(in the rows, 128 means zero)
X: 4 groups of rows, each row roughly a mix of its group's hidden directions:
X (168 x 13):
[[142  98 129 123 147 118 140 111 156  89 108 101 176]
 [144 158  79 156 129 150 109 140  99 108 129 119  97]
 [ 80 177 120 129 149 123 129 134  88 121 146 108 117]
 [145 149  84 154 147 145 104 158 136 100 108  97 125]
 [ 95 151 119 116 157 162 155 161 165 106 136 136 137]
 [131 129 158 139 125 154  88 161 131 146  99 135  84]
 [113 114 157 153 173 160 101 139 146 104 107 112 111]
 [123 136 118 184 129 171 117 138 114 107 140 140  91]
 [121 111 156 107 110 120 170 165 162 112 128 162 136]
 [169  98 141 125 141 168 109 157 124 108 118 134 164]
 [123 116 103 135 129 132 149 126  94  80 152 176 116]
 [136 118  83 120 147 162 116 102 137 138 164 109 162]
 [144  95 170  78 127 130 143  97 111 138 147 117 128]
 [140 147 131  90 134 112  99  97 138 162 159  94 112]
 [158 132 138 152 154  88 135 140 152 138  79 116 149]
 [158 138 100 128 119 150 125 190 157 131 104 125 136]
 [150 128 134 129 104  81 159 144 155 146  85 143 122]
 [121 131  96 121 155 177 113 121 108  84 104 140 129]
 [112 119 129 136 140 145 181 133 109  99 114 151  82]
 [154 137 152 145 126 152 130 125  92  74 130  96 141]
 [122 142 157 108 162  93 111 149 163 157 130 104 149]
 [139  78 115 140 129 145 121 121 155 155  84 152 146]
 [150  97 117 128 139 142 123 136 114  72  92 160 128]
 [119 105  84  86 140 138 147 160 158 124 113 152 126]
 [149  93 127 147 127 133 154 145 130 104  68 143 141]
 [105 152 164 110 147 123 162 165 164 131 138 108 145]
 [106 135 166 142 133 105 178 145 154 115 154 125 104]
 [118 125 128 153 129 103 164 115 143  73 125 164 145]
 [116 125 113 160 104 141 193 133 122  96 128 137 114]
 [104 132 146 148 156 134 105 153 114 130 117  85  81]
 [104 102 108 113 174 163 147 117 150 130 116 128  91]
 [105 144 113 126 121 109 149 118 139 177 174  96 123]
 [154 164 149 123  92  81 110 112 113 152 142 116 129]
 [119 111 124 116 179 125 104 112 142 152  77 138 143]
 [138 154 117 127  64 127 151 141 147 156 100 127 120]
 [113 142 109 122 173 109 126 103 128 111  74 150 138]
 [129  84 128 107 152 163 137 121 142 135  88 116 166]
 [159 145 148 159 107  80 167 132 104 125 129 127 143]
 [131 102 152 151 155 103 117 119 140 142  71 150 113]
 [ 88 127 125 105 131 136 147 115 138 157 185 154 133]
 [136 163 115 171 116 148 103 153 148 158 119  96 115]
 [107 146 101 110 161 122 124 167 138 128 105 145  80]
 [147 150 135 106 171  90 141  98 122 171 127 125 126]
 [123 110 104 143 125 164  90 103 115 150  91  97 134]
 [ 90 133  99 120 134 138 120 137 149 125  88  77 107]
 [104 135 113 157 127 105 165 132 123 131 175 170 135]
 [ 86 129 133  88  95 108 174 131 130 135 142 142 115]
 [143 125 183 166 116  89 132 115 129 128  99 135 138]
 [162 115 121 126 112 155 162 159 126  99 109  93 156]
 [146 128 128 159 138 167 110 150 158  83 104 120 148]
 [165 137 127 149  87 100 151  85 119 146 125 109 118]
 [ 90 152 132 100 136 122 155 138 162 151 155 148 160]
 [130 139 111 129 139 154  92 182 147 152 110  97 122]
 [139 156 122 138 131 122 203 123 138 141 151 129 117]
 [135 119 119 149 162 140 128  72 119 173 126 134 108]
 [119 126 134 121 175 139 106 113 133 124  68 140 156]
 [111 110 127 142 125 138 143 129 151 114 144 202 131]
 [150 173 127 170 113 122 133 148 143 148 171 114 118]
 [135 168 138 126 155 104 115  96 108 179 146 121 121]
 [128 171 123 123 129 118 113 106 139 176 166  94 125]
 [135 154 143 123 143 131 112 115  81 113 140  75 153]
 [126 180 127 128 134 125 132 136 130 153 184 111 155]
 [101  92 100 144 126 165 149 148 155  95 104 129 129]
 [137 130  97 128 149 149  77 123 128 139  82 151 149]
 [177 105 132 122 105 129 128 105 126  97  93 158 150]
 [149 156 133 140  84 106 132  94 111 143 171 113 125]
 [126 177 118 109 143 153  99 129 124 119 141 112 179]
 [102 115 114  80 112 142 105  90  87 140 134 138 126]
 [130 123 134 157 106 106 169 152 115  97 105 163 153]
 [164 144 159 102 117 138 120 122 123 141 185 133 101]
 [175 131 132 134  79 111 119 104 106 121 139  95 146]
 [136 178 102 126 134 102 110 174 148 149 123 110 126]
 [106 141 120 161 120  91 182 134 131 129 111 160 140]
 [ 97 129 107 119 141 161  83 127 100 148 156 134  99]
 [145  92 119 145 118 134 102 130 175 150 102 136 166]
 [126 172 126 151 114  98 129 103  89 145 160 116 150]
 [123 145 170 141 108 117 125 120 160 186 127 108 132]
 [ 83 149 143  94 142 116 122 100 129 150 175 128 129]
 [139 166  90 125 100 129 141 146 103 107 115 148  86]
 [126 149 112 120 125 144 147 168 159 122 101  74 127]
 [103 145 122 120 129 109 119 152 101 180 141 121  83]
 [ 88 122 115 116 145 175 103 111 146 124 162 156 136]
 [120 109 146 116 143 101 160 106 116  88 156 169 137]
 [136 120 166 101 130  99 133 114 160 160 126  97 163]
 [129 124 126 120 125 124 150  83 128 139 192 150 111]
 [114 169 149 108 137  94 110 151 133 161 162 110 112]
 [164 120 171 157 112  94 117 119 116 136  93 116 148]
 [130 164 101 168 121 130 165 122 123 142 125  87 154]
 [118 101  91 152 127 157 112 126 172 113 124 165 115]
 [152  84 121 142 111 126 164 106 161 131  95 147 112]
 [155 118 106  89 102 126 129 113  90 167 154 116 118]
 [136 146 122 119 121  88 155 116  93 153 153  81 135]
 [126 125 143 137 151 116 182 127 161 108 101 118 167]
 [ 82 134 121 103 170 122 112 142 136 124  97  94 109]
 [136 159 129 144 157 126 105 180 165 133 128  97 127]
 [128 110  75 142 132 153 129 143 111  76 115 147 131]
 [112 105 129 134 125 151 121 178 129  82 114 150 159]
 [158 157 139 131  92  95 137  96 102 139 164 115 128]
 [103 127 121 151 150 156 137 172 175 105 129 148 130]
 [124 140 123 106 171 140 120 145 171 167 103 105 116]
 [127 110 124 149 137 120 171 162 166  95 114 159 131]
 [151 130 144 135 152  91  80 121 124 170 104 115 130]
 [139 136 164 164 125 155 118 119 165 123 132  79 137]
 [145 155 152 138 126 120 115 145 158 177 148  86 134]
 [130  78 109 147 146 154 164 120 133 104  94 146 133]
 [166 132 121 122 138 131 115 156  92  91  86 106 138]
 [ 81 115 136 121 132 124 148 107 154 145 165 172 121]
 [164 113 123 116 127 138  95 118 118 102  72 101 126]
 [119 126 129 160 113 150  93 145 157 160 124 152  85]
 [159 146 133  88 113 130 127 112  88 152 150 108  93]
 [ 89 136  96  88 170 124 141 127 141 129  96 145 123]
 [147 150 102 127 144 134 108 166 117 113  95  77 138]
 [171 118 122 150 114 136 111 127 102  86 101 164 141]
 [121 105 140  81 148 171 105 102 106 115 141 106 126]
 [134  92 145 105 108 122 136  85 135 157 120 106 170]
 [137 141 126 140 159 128 116 137 112 145  61  95 133]
 [ 99 106 147 124 140 145 140 142 134  84  94 167 106]
 [117  86 102 109 160 161 137 153 150 142 119 127  94]
 [113 100  98 114 157 155 137 148 161 138  86 150 127]
 [119 135 120 110 142 109 114 103 141 174 181 108 143]
 [151 138 179 161 126  99 114 159 137 145 138 110 105]
 [139 151 133 113 115  76 121  96 140 167 160 128 140]
 [138  94 127  69 137 115 123 123 121 154 141 111 166]
 [188 106 134 151 119 157 119 128 145 147 122 126 166]
 [145 105 139 116 103 128 166  85 149 129 161 148 156]
 [105  99 160  77 137 134 109 124 121 170 109 128 126]
 [167 128 157 150 137 119 156 143 112 137  81 161 121]
 [ 92 131 122 152 101 103 146 102  91 104 150 157 117]
 [137  87 106 113 162 134 156 117 168 132  90 124 132]
 [121 131 190 140 162 131 125 108 148 106 111 113 102]
 [144 172 141 131  96 120 107 113 122 162 156  96 104]
 [132 147 110 110 133 144  79 157  97 123  91 138 102]
 [ 94 146 124  98 171 149 111 148 142 143 162 119 102]
 [148 103 129 109 162 145 137 145 129  63 125 117 126]
 [117 126 162 152 135 108 177 158 168 118 121 135 112]
 [120  79 108  85 129 126 134 114 121 115 100 135 168]
 [146 142 131 142 151 138  85  94 103 108  97 127 164]
 [134  96 139 132  84 103 147 147 121 141  96 150  90]
 [170 146 128 160 124 127 102 137 127 117  83 129 169]
 [113  79 151  94 133 126 137  86 123 118  99 135 150]
 [142  88 152  70 113 124 160 130 132 130 142 133 149]
 [106 123 108 118 150 135 149 170 185 116 107 136 133]
 [166 105 116 124 106  99 118  86  99 119  92 128 118]
 [ 93 157 147 123 157 123 137 142 110 141 159  76 129]
 [140 150 134 165 116  86 158 135  84 129 153 140 135]
 [153  88 152 155 110 126 153 143 136 118  75 134 131]
 [149 126  95 161 131 157 131 163 148  81 119 111 134]
 [124  87 111 120 130 161 107 129 172 129  92 107 110]
 [116 189 118 112 129 115 113 123 117 124 178 114 141]
 [ 87 141 109 133 142 119 117 127 104 108  98 177 100]
 [147  89 115 114 151 150  88 121 131 118 118 108 174]
 [170 154 111 137  91 109  91 139 103 146 147 111 132]
 [120 125 145 110 158  81 133 140 168 126 129 123 174]
 [104  85 139 126 102 150 122 117 124 182 138 143 151]
 [154 122 125 154 127 131 115 113 114 102  64 146 153]
 [155 150 111 152 131  98  79 102 101 140 148 124 111]
 [153 145 159  91 138 121  97 148  85 106 149 122 140]
 [132 152 115 110 126 149  66 108  87 130 136 125 140]
 [147 151 149 170 116 117 162 148 164 117 135 124 164]
 [103 153 150  96 140 152 124 110 127 143 171 108 164]
 [108 107 170 106 112 118 144  75 114 143 113 150 120]
 [130 182 109 141 131 128 100 141 106 147 126 120  80]
 [138 133  80 107 112 169  92 142 141 151 135 151 138]
 [121 132  92 112 145 175  92 116 127 138 172 121 137]
 [176 133  84 152  95 122 129 118 145 121 119 123 162]
 [ 75 136 109 137 137 103 133 125 122 158 160 159 101]
 [121  99 107 136  82 134 167 119 164 102 148 134 119]
 [118  91 111 116 140 123 149 147 167 106  91 161 110]]

the four rows of each list that fit no group, in list order (the others fit one group, some only roughly):
- Z_835: [127 132 167 127 101 130 138 150 160 163 159 119 168]
- Z_68: [118 112 190 158 114 110 126 139 149 150 123 143 103]
- Z_104: [134 167 106 140 105 124 128 128 137 144 169 127  74]
- Z_132: [ 85 150 123 100 115 138 116 102 110 152 130  96  88]
- Z_62: [157 113 126 158  82 146  88 114 105 133 142 148 110]
- Z_691: [129 125 168  89 110 117 140 129 118 165 169 150 111]
- Z_14: [128 132 146 161 136 117 120 141 172 159 153 104 169]
- Z_684: [147 147  96 124 148 115 124 156 157  89  95 100 147]
- Z_226: [145 123 135 155 100  99 105 128 101 128  69 118 140]
- Z_98: [122 131 152 122 104 109 166  92  77 114 139 120 145]
- Z_760: [171 132 106 100 113  93 150 133 114 122  90 114 155]
- Z_57: [133 150 118  92 154 120 109 142 120 135  73 117 163]
- Z_63: [119 147 126 101 117 128 188 109 149 122 159 157 137]
 : Z_104 Z_132 Z_98 Z_63
- Z_932: [114 153 126 165 114  95 118  96 132 165 150  95 116]
- Z_504: [128 148 126 131 166 131 101 166 134 140  98  87  98]
- Z_695: [155 125  82 123 133 163 125 155  97 105 154 147 145]
- Z_398: [153 112 147 117 121  99 118  75 113 148 146 155 100]
- Z_813: [144  95 117 163 120 179 125 115 148 112 119 149 158]
- Z_868: [142 113 126 160 125 140 104 191 136 106 119 129  99]
- Z_305: [135 118  94 137 128 131 146 166 159  79 106 133 155]
- Z_162: [115 155  91  95 127 149 125  80 143 163 135 126 122]
- Z_564: [104 140 120 105  96 102 184 102 123 115 146 132 146]
- Z_170: [ 90 140 125 124 118 144 140  98 123 162 161 163  94]
 : Z_504 Z_868 Z_162 Z_170
- Z_798: [108 100  98 158  88 149 133 105 130 135  96 145 155]
- Z_241: [124  89 175 163 133 123 123 140 167 128  99 135 139]
- Z_489: [128 157 168 159 116 124 139 150 179 127 104 117 114]
- Z_935: [153  85 118 162 115 131 129 110 141  94 104 161 107]
- Z_463: [110 125 170 129 150  96 120 130 116 139 133 124  67]
- Z_553: [ 90 175 139 115 145 116 115 157 147 140 153 144 100]
- Z_984: [146 116 160 128 141 118 108 112 154 179 119 106  91]
- Z_82: [195 133 140 131  91 105 107 134 111 139 128 140 127]
- Z_751: [140  85 130 139 154 156 131 161 160 100 138 112 158]
- Z_75: [ 85 168 142 127 161 140 130 101  93 129 135 134 100]
- Z_799: [ 91 174  99 146 151 121 133 171 131 137 144 130 143]
 : Z_241 Z_984 Z_82 Z_75
- Z_541: [118 160 143 117 140  90 150 133 156 137 152 142  78]
- Z_922: [154 166 110 134 154 130 111 159 111 120 169 108  98]
- Z_554: [137 120  89 132 123 168  88 151 119 102 163 138 136]
- Z_788: [152 122 127  58 126 155 136 126 133 110 157 124 139]
- Z_119: [146 128 181 158 107 105 122 115 106 153 162 140 135]
- Z_9: [121 117 129  64 132 147 129 134 163 160 131 103 118]
- Z_115: [145  86 139 110 117 161  99 108 138 118  95 159 107]
- Z_401: [131 116 139 148 154 161  86 135 154 142  90 147 155]
- Z_418: [166 115 140 159 131 118  96 120 136 143  81 138 162]
- Z_927: [105 117 117 163 101 115 161 116 152 112 124 165 164]
 : Z_541 Z_554 Z_788 Z_119
- Z_387: [135 178 130 133 161  95 102 154 132 133 143 111  97]
- Z_590: [ 90 127 145 146 161 116 175 107 127 117 156 155 126]
- Z_867: [136 110  96 145 134 118 118  91  88 128 176 138 147]
- Z_531: [155 134 106 112 169 131  78 137  97 114 102 126 129]
- Z_700: [133 124 130 113 119  72 153 110 154 134  89  96 121]
- Z_617: [128 146 167 118  81 149 131 134  99 107 162 110 145]
- Z_877: [110 126  90  94 140 168 164 151 151 117 138 118 147]
- Z_135: [118 129 132  82 116 137 155 129  86 122 165 120  93]
- Z_671: [129 122  99  86 148 133  86 140  93 162 134 116 125]
- Z_338: [125 119 130 124 133 126 167  98 130  93 165 147 174]
- Z_231: [124 115 112 151 157 175 101 138 145 148  88 107 137]
- Z_349: [137 129 136 128 127 117 103 183 173 109  96 144 137]
- Z_285: [129 129 103 118 144 125  73  81  93 141 126 136 125]
 : Z_590 Z_531 Z_135 Z_349
- Z_966: [105 135 131 133  92 112 156 163 146 142 143 180 130]
- Z_167: [131  82 125 107 140 140 136 102 171 142 110 154  97]
- Z_977: [131  84 120 143 154 147 136 151 150  86 144 131 165]
- Z_895: [140  95 105 129 134 163 121 174 158 109 118 107 156]
- Z_374: [146 173 142 160 117 111 147 107  84 154 140 135 123]
- Z_688: [117 120 101  79 154 183 117 127 123 137 119 113 118]
- Z_996: [ 94 127 105 103 120 152 135 163 170 106 143 160 129]
- Z_623: [112 173  93 121 138 141 105  97 105 153 152 106 115]
- Z_129: [122 110 110 144 162 120 130 161 160  85 107 126 161]
- Z_282: [131 156 168  84 129 132 105 144 104 164 112 109 119]
- Z_667: [140 169  85 133 165 122 115 141 126 127  95 108 101]
 : Z_688 Z_996 Z_623 Z_667
- Z_630: [129 140 138 136 126 148 178 148 113  94 171 151 112]
- Z_169: [177 127 106 118 104  93 154 125  99 113 117 107 153]
- Z_780: [ 94 137 152 134 146 113 141 142 158  79 166 141 136]
- Z_171: [150 143 117  89 102 149 155 117 122 120 185 127 123]
- Z_839: [142 113 123 132  92 114 180 113 115 125 125 145 176]
- Z_332: [124  98 119 151 161 116 160 105 130 135 102 174 150]
- Z_511: [154 154  98 118 113 125 124 102  93 125 143 103 176]
- Z_624: [133 131 152 107  99 166  98  96 104 134 164 128 106]
- Z_160: [143 126 164 132 114 123 173 123 179 119 121 136 161]
- Z_194: [139 151 126 172  95 145 147 112 118 132 182 120 134]
- Z_88: [124 174 118 132 112 111 169 122 152 158 150 100 107]
- Z_89: [114 116 150 134 151 111 138 135 105 121  88 182 100]
 : Z_780 Z_171 Z_839 Z_624
- Z_249: [133  94 155 104 169 145  96 154 118 144 155 110 136]
- Z_441: [137 146 173 100 136 130 121 118 115 150 133 120  69]
- Z_819: [139  98 149 119 134 121 111 148 172 147  93 171 133]
- Z_114: [110 139  84 152 129 158 102 126 119 143 181 128 124]
- Z_545: [175 119 135 134  85 167 110 128 115 113 124  99 108]
- Z_972: [117  95 100 117 133 174 167 140 132 104 150 119 103]
- Z_669: [148 101 122 122 153 155 104 129 185 161 113 137 128]
- Z_390: [144 155 115 172 124 104 105 166 113 100 112 103 115]
- Z_302: [109 116 178 140 115  94 151 112 146 149 168 129 124]
- Z_843: [153 105  94 140 126 165 138 137 127 105 116 166 168]
- Z_110: [132  82 137 136 144 126 147 120 118 110  73 129 163]
- Z_339: [131 151 180 139 121 107 106 140 121 133 149  82 103]
- Z_221: [165 100  97 141  83 127 138 101 121 140 128 129 165]
- Z_433: [131  89 136 129 145 164 114 138 131 116  75 133  94]
- Z_832: [111 138  78 142  88 137 129 109 102 128 102 158 112]
 : Z_390 Z_843 Z_110 Z_339
- Z_469: [130 160 139 141 139 105 148 149 130 116 179  98  93]
- Z_728: [140  80 137 121 149 181 104 125 119 120 121  95 124]
- Z_928: [156 137  89 157 116 176 119 145 132  95 141 128 148]
- Z_78: [112 152 124 161 164  88 108 140  88 151 120 119 122]
- Z_689: [162 134 137 161  81 107 137 128 135 135 128 127 177]
- Z_833: [154 159 101 153 114 106 129 149  89 150 150  95 128]
- Z_128: [146 166 132 139  76 134 127 119  91 146 157 147 132]
- Z_281: [108 149  75 122 124 146 121 107 116 112 175 147 111]
- Z_252: [ 88 143 127 154 117 116 131 113 112 139 168 136  78]
- Z_811: [147 148 107 115  93 122  93 112  89 172 134 129 125]
- Z_262: [183 165 148 131  98 116 122 119 143 133 122  98 151]
 : Z_78 Z_128 Z_252 Z_262
- Z_824: [125 105 103 111 128 150 150 162 153 133 134 186 116]
- Z_253: [114 175 108 115 100 125 111 111 106 118 179 135 133]
- Z_842: [143 123  96 146 144 137 155 120 168 122  93 134 173]
- Z_420: [154 131  79 120 115 138 123 142  87 107  97 139 158]
- Z_209: [ 96 137  94 144 108 152 139 125  87 135 167 155 118]
- Z_945: [110  98 118 162 148 131 111 151 149 154  85 143 100]
- Z_378: [114 129  84  90 123 110 109 101  91 142 128 141  98]
- Z_987: [131 132  75 149  90 145 165 131 115 140 103 133 145]
- Z_457: [152 129 162 139 120 103 165 107 105 125 150  80 137]
- Z_39: [158 126 152 119 139 128 119  88 113 158 175 154 111]
- Z_468: [106 128 125 161 127 132 184 127 123 119 122 163  89]
 : Z_420 Z_209 Z_945 Z_987
- Z_600: [116 134 141  87 144 169  99 163 156 131  99 126 132]
- Z_578: [127 100 109 133 140 176 113 142 160 133  95 161 148]
- Z_502: [146 136 183 152  91  88 118 123 109 139 135 122 121]
- Z_744: [160 109 171 129 151 134 136 151 128  89 114 144 164]
- Z_508: [141 150 159 145  92  78 139 140 117 120 131  89 126]
- Z_490: [162 145 140 109 113 125 126 168 148 123  71 129 143]
- Z_410: [163 128  91 132 140 128  99 111  98 108  80 124 141]
- Z_812: [137 144 145 103 102 105 101 115  95 115 182 130 139]
- Z_668: [104  88 148 106 167 141 110  87 123 153 114 129 135]
- Z_625: [162 132 124 127 154 127  95 143 146 129  72 149 151]
- Z_411: [101 147 133 117 126 134 107 115  92 153 114 165  80]
- Z_615: [148 156 148 150 106 116  93 142 103 128 173 114 101]
- Z_49: [123 149 123 150 175  92 104 114 100 129 102 159 129]
- Z_999: [160 124 118 123 113 175 108 123 107 147 143  84 104]
- Z_176: [133 145 138 181  94 121 119 119  83 132 147 149 141]
 : Z_744 Z_508 Z_625 Z_49
- Z_648: [162 173 105 124  99 132  90 148 106 139 115 114 110]
- Z_659: [155 174 137 125 131 118 130 160 131 148 172 110  98]
- Z_674: [107 134 111  66 152 140 148 114 154 135 114 101 119]
- Z_547: [144 163  97 108 121 129 105 114  91 141 105 104  92]
- Z_971: [158 137 112 122  93 102 150 102 150 121 101 101 165]
- Z_352: [170 151 145 117 119 115 145 173  99 115 105 128 157]
- Z_979: [134 171 134 134 148 143  93 148  95 106 113  95 152]
- Z_290: [124 149 145 112 118 135  94 106 134 143 178  82 136]
- Z_213: [ 65 124 117 129 134 149 102 163 123  98 115 132 122]
- Z_394: [154 157 115 148 130 127 124  91  78 145 157 148 116]
- Z_188: [145 113 111 167 107 123 147 139 117 101  86 119 170]
- Z_358: [160  95 139 154 124 137 146 126 118  73 127 158 142]
 : Z_648 Z_674 Z_290 Z_394
- Z_92: [172 119 125 154  82 154 119 130 132 123 116 127 172]
- Z_24: [150  99 122 132 134 168 129 116 136 111  65 133 141]
- Z_111: [103 130 120 144 171 102 112 162 157 143 150 145 159]
- Z_640: [ 95 130 104 126 172 124 172 121 168 117 119 146 126]
- Z_184: [100 121 137  76 135 148 118 115 101 164 157 124 106]
- Z_250: [112 185 135 128 115  85 121 123 101 141 154 112 142]
- Z_518: [153 150 103  85 123 133  97 124  95  83 127 130 125]
- Z_456: [108 110 114 150 129 157 149  86 153 148 150 168 141]
- Z_40: [150 140 148 129 128 125  69 123  88 141 149 104 108]
- Z_393: [144 134 160 156 104 130 167 130 130  86 114 119 166]
- Z_639: [136 158  87 139 156 142  77 151 137 142 131 134 105]
- Z_886: [174  96  93  97 138 149 110 133 135 105 120 114 154]
- Z_185: [ 99 101 122 135 163 170 129 135 158 141 124 161 101]
- Z_399: [121 149 122 178 126 131 100 153 122 157 141 104  88]
 : Z_24 Z_518 Z_456 Z_886
